Some points:
[ 31  39  -7 -25 -22  32 -18  -8 -25 -24  -8  -6  -9  27 -61   2   2  18 -19  57  60 -16 -47   9  82 -23 -34  -9 -58 -72 -18 -30]
[ 84  72 -28 -38  15 -15  16  -3  39  -1 -19  50   8   9 -24 -10  -6 -38  -4   4  12 -39 -35 -16  46 -40 -28  29  -4 -10 -12  11]
[-29 -27  13  14  25  15  22  16 -40 -11   1 -43   3 -32  92   1 -18  57 -24  33  45  -8 -27 -57  17 -53 -31 -32  15   1 -39 -56]
[-15  -6 -11  -1  -6 -56   8  -9 -22 -43 -47 -36  -7   1  37  -1  21   4  34 -18 -21 -20 -21  29 -32 -13  -8 -16  -4 -10  83  20]
[-15 -13 -66 -40 -22  -5 -42 -31  10  -1 -25 -16 -80  26  18 -49 -61  52 -15 -10  -5 -21 -29  12 114 -14 -15   6  23 -17  43 -24]
[ 22  21   5  29  17  45 -35 -13  10  80 -36 -10  60 -36  57  42  41  20 -55  29  49  31  32  53   0  13  21  -1   8  47  36 -22]
[  4  11 -48  22  16  27   5 -22 -11  64 -50 -19  28  14 111  23  14  39 -34  22 -21  76  74  16 -15 -57 -60  -5  19  36 -31  35]
[-19 -20 -13 -14  -2 -24   7  19  17  12 -23 -23 -16 -35  16   5  37 -43  48  13  23  57  47  42 -14  58  43 -24   7   9 -40  -3]
[ 39   7  30 -30 -49   2  46  11  16 -12 -21  28 -11  23 -25 -18 -30 -14  -5 -20 -38   6  21 -26  46   2  -8  35 -33 -26 -15 -49]
[-11 -30   3  60  52  14  78  68  10   2 107 -12 -53 -13 -21  78  69 -45  48  -6   7  -5  -6  43  19 -31 -24   1 -13 -34  57  80]
[ 10  -7 -23  15  -9 -17  42  30  -4 -40  -7 -16  16 -59 -14  12   8  27  42   9   4   2  17  26  -2  28   4 -32  35  -6  14  -6]
[-29  -5 -28  16  17  55  -2  13 -24  23   9   3  40  -2  43 -11   8  35 -45 -23   7  45  45 -45  -4 -17 -50 -19  10  63   4 -18]
[ -10  -15   77  -63  -58  -62   21   25   56  -28    5   34   -1   53   -6  -46  -33    7  -19   -7   13  -13  -17  -26  -21  -88 -100   69  -11   20  -22  -28]
[ 29  40  46 -20  -7 -50  33  34  90   1  -8  59 -11  38 -25   1  -7 -41 -45  88  50 -13 -16  -5   0  58  31  26  -9 -20  28 -18]
[-19 -16 -10   3   4 -19 -13  12  42 -24  54 -27  53 -44  13  -1  -3 -36  33 -18 -39   6   0  38   0  30  47 -13  49 -16 -12  18]
[-10 -14 -13   9  29 -20 -52 -24 -65 -37  18 -14 -38  -5  -4  10  22 -10 -17  22   5  40  52   0 -40 -26 -21   7  11 -16 -15 -34]
[  7  18  -2 -28 -19 -16  31  17 -46   9  10 -11 -13 -53 -29  62  49  -2   3 -36 -21 -47 -44  25   8  52  18 -30 -33 -32  39  81]
[ 19  18 -36 -27 -59  53 -19 -20  25 -14   3  44   2  53   6  -6  43 -56 -21  31  19 -34 -27  -4  47  23  41  19 -39 -59 -37  -3]
[-19 -16   9 -11 -20  38  -5 -11 -77   5  -3   1 -14  37  19  -5 -16 -13  66  50  33  22  -3  30 -57  10  13 -16  53  43 -37  20]
[-44 -46  24  -3 -22  35 -24 -35   6  -7  -5 -38  -1 -34  17   1  28  35 -57  13  -8 -59 -22 -32   9 -32 -37 -25  38  95 -41 -15]
[ 45  59  80   3  -8   6  34   9  32 -49  -1  58 -25  20  -5 -18 -13  -1 -16   0  21  15  16 -21  41  -2  21  58 -19 -21   3 -14]
[ 48  56  38 -15 -34 -26  20  52  27 -12 -31  23 -27  10  -6 -11 -25  -2 -11  23  -3  -6 -26  -5   9 -69 -53  61   0  -6 -52  10]
[ 23  43  31 -12 -18  28 -13 -23  30   4 -10  64 -17  47   2   7 -13 -69  -9 -17 -21 -32 -50 -24   5 -17 -43   6  -5 -32  -7 -23]
[-12 -24   3 -55 -58 -15  12  13  -7  15  47   0 -30 -10  -2   7  21 -23  -7  23  23 -13 -10 -16 -67  22  47 -41 -64 -50 105  26]
[-25 -12  -4  32   6  28 -48 -45 -25  -6   7  12  -4 -35  -9 -56 -33  43 -13  27   4  -6  -6 -42  58  58  28  -2   7 -17  31  -4]
[-13   1 -20  -8  -3  62  17  17  34 -30  -5  24 -31  19 -29 -62 -78 -32 -24   2  17 -26  -2 -40  38 -37 -26   0 -56   9 -42   1]
[  6  -3   6 -45 -54  -9  10  -1  -1  -5  76 -77 -22  -7 -28 -30 -42   6  15  -5 -19 -11 -21 -42 -48  32  31 -23 -35  -2  35  82]
[-16 -10 -56 -23 -11  11 -36 -10 -23 -22 -29  -9  -2  -2  11  26  23 -14  56  12  32   4  26 -20 -36   0 -20  -5  13  -6   7  -8]
[ 12  16  30 -20  -9  25  36  34  38   8 -44  24  -4  22 -10 -58 -51 -20 -22 -54 -48 -15 -22 -46 -30   7   4  66  -9 -13 -24  -4]
[-19  -7   9 -35 -31  70  -9 -30   9  82  18   3  74  12  17  39  39  74  -3  -6  -8  64  64   2  23 -20  -3 -10  54  46  17 -44]
[ 50  58 126  -7  -7  22   5  30  43  -3 -15  61 -26  19 -22 -33 -17  29  -4 -57 -46 -24 -11   1 -15  -6  -8  42 -11 -12 -26  -5]
[ 43  32  12  -1 -20 -11  45  39   2  -8 -30 -10 -22  61 -69 -33 -42 -21 -36  21  34 -13 -15 -11  13  32  40   8 -14  -7 -16 -61]
[-38 -23 -31  39  23 -73 -33 -57  -8 -21  29 -14  -9 -24 -48  73  45 -49 -25 -74 -71  29   4   2 -27  13  12  -3 -29  47 -63 -37]
[-22   1  20   9  38 -15 -30 -40 -17  83 -44 -24  42 -23 -35  26  36 -17 -33  29  25  18  42 -10  73 -18  -7 -31  26 -16  11  -2]
[  9 -19  -6  71  57  22 -50 -42  18   9 -73  12  39   8 -13  38  24  18   2  18  16  46  30   7  -2 -26 -12 -40 -10  11  10  11]
[-10 -17  -6  21  29  -1  34  39 -30 -64  39 -15  17  13  -7   8  -5 -31  10 -75 -58  46  68  67   1  22  10 -26  12 -25  10  17]
[-29  -5 -33 -14   3 -36  -2 -12  28 -25  -6   9  25 -45  13  -4 -33  17  34 -13 -13   3 -17  35 -19  31  56 -15  11  25  27  37]
[-12 -18  -3  -8  29  67 -25 -42 -38 -24   2 -37  -6 -17 -33 -18   4  30 -17  -5   1   4 -28 -14 -46 -10   0  -2  36  -8 -36 -22]
[ -3 -24 -36  12 -19 -85 -41 -32 -17  39 -18  16  31 -22  13 -17 -10 -18  65  40  65   7  14  -1 -17   9  11  -8  52   9 -11  35]
[-14   2  15  15  37 -32  -7 -17 -21  22  46   5  27 -16  19 -55 -44  -3  68  50  46  40  47  40 -26  67  66 -13  -6  40 -51   8]
[-15  -4 -42   4  -4 -26  38  70 -35   6  57 -14  -7 -29 -38  36   5 -22   5  -6 -34 -18  -2  43 -15  -5   3  -6 -32  -8  46  24]
[-15  -8  -4  35  54 -16  37  50 -21 -10  38  -5   4   6 -19  19  31  -6  71 -48 -61  -4 -31  25 -27  -1 -11 -22 -21  -4  68 -27]
[ 42  17  12 -31 -39  37 -23 -18  28 -12 -29   8 -27  -2  16 -35 -38 -43   4 -63 -67 -24 -10 -23  10 -31 -29   8 -44 -14 -34 -39]
[ 31  28 -18 -30 -18 -78   4  22  11  -9   4  14 -43  73  42  40  36  29 -66 -21 -13 -37 -23 -63 -71  86  91  24  -5 -20 -50  23]
[  7 -20 -16  56  51  25 -20 -13 -10 100  11  13  44 -21  17 -12 -23  63 -53 -22 -17  48  32  14 -16 -15 -28  -1  50  -4 -15 -22]
[-21 -37 -18  20  23 -34  29  29  -2 -18  36 -17  -9 -30 -28  25  56 -35  12 -36 -22  -4 -19  26  27   6  18  13 -28  32  43  66]
[-22 -26  -3  -5 -13  14 -39 -65 -19  -4 -15 -24  -9 -21  42   6 -25 -23  20  29  43 -27 -20 -12 -23  23  21   5  31  -9  45 -43]
[-32 -52  37  14  23  37 -27   2 -21  15 -29 -16  16  -1  -4  -3 -22  63  -9 -20 -28 -12 -14 -58  85  21  39 -22  31  47   7 -12]
[-34 -15 -27  76  61 -47  28  13 -18 -17  16 -10   2  24 -42 -22   5  31  40 -53 -55 -34  -3  42 -52 -50 -43 -11 -10 -29  19  41]
[  9   0 -19  33  32  16 -46 -42   8   5  -3 -21  39   6  36  26  20  29  33  67  81 -29  -6  33 -45  -3 -17  20  12  42 -39  29]
Along one direction, these points spread out more than along any other. Take the direction at right angles to it along which they spread out most. Go by this last direction. How far along it is each point below, from 0 to 99? 50 is the average, and the first point above lies past it. One standard deviation of the points above along it is 16.
[-44 -46  24  -3 -22  35 -24 -35   6  -7  -5 -38  -1 -34  17   1  28  35 -57  13  -8 -59 -22 -32   9 -32 -37 -25  38  95 -41 -15] 70
[-19 -20 -13 -14  -2 -24   7  19  17  12 -23 -23 -16 -35  16   5  37 -43  48  13  23  57  47  42 -14  58  43 -24   7   9 -40  -3] 42
[ 84  72 -28 -38  15 -15  16  -3  39  -1 -19  50   8   9 -24 -10  -6 -38  -4   4  12 -39 -35 -16  46 -40 -28  29  -4 -10 -12  11] 54
[ 10  -7 -23  15  -9 -17  42  30  -4 -40  -7 -16  16 -59 -14  12   8  27  42   9   4   2  17  26  -2  28   4 -32  35  -6  14  -6] 39
[-15  -4 -42   4  -4 -26  38  70 -35   6  57 -14  -7 -29 -38  36   5 -22   5  -6 -34 -18  -2  43 -15  -5   3  -6 -32  -8  46  24] 22
[-19 -16 -10   3   4 -19 -13  12  42 -24  54 -27  53 -44  13  -1  -3 -36  33 -18 -39   6   0  38   0  30  47 -13  49 -16 -12  18] 35
[  9 -19  -6  71  57  22 -50 -42  18   9 -73  12  39   8 -13  38  24  18   2  18  16  46  30   7  -2 -26 -12 -40 -10  11  10  11] 64
[ 48  56  38 -15 -34 -26  20  52  27 -12 -31  23 -27  10  -6 -11 -25  -2 -11  23  -3  -6 -26  -5   9 -69 -53  61   0  -6 -52  10] 58
[ 23  43  31 -12 -18  28 -13 -23  30   4 -10  64 -17  47   2   7 -13 -69  -9 -17 -21 -32 -50 -24   5 -17 -43   6  -5 -32  -7 -23] 55
[ 42  17  12 -31 -39  37 -23 -18  28 -12 -29   8 -27  -2  16 -35 -38 -43   4 -63 -67 -24 -10 -23  10 -31 -29   8 -44 -14 -34 -39] 57
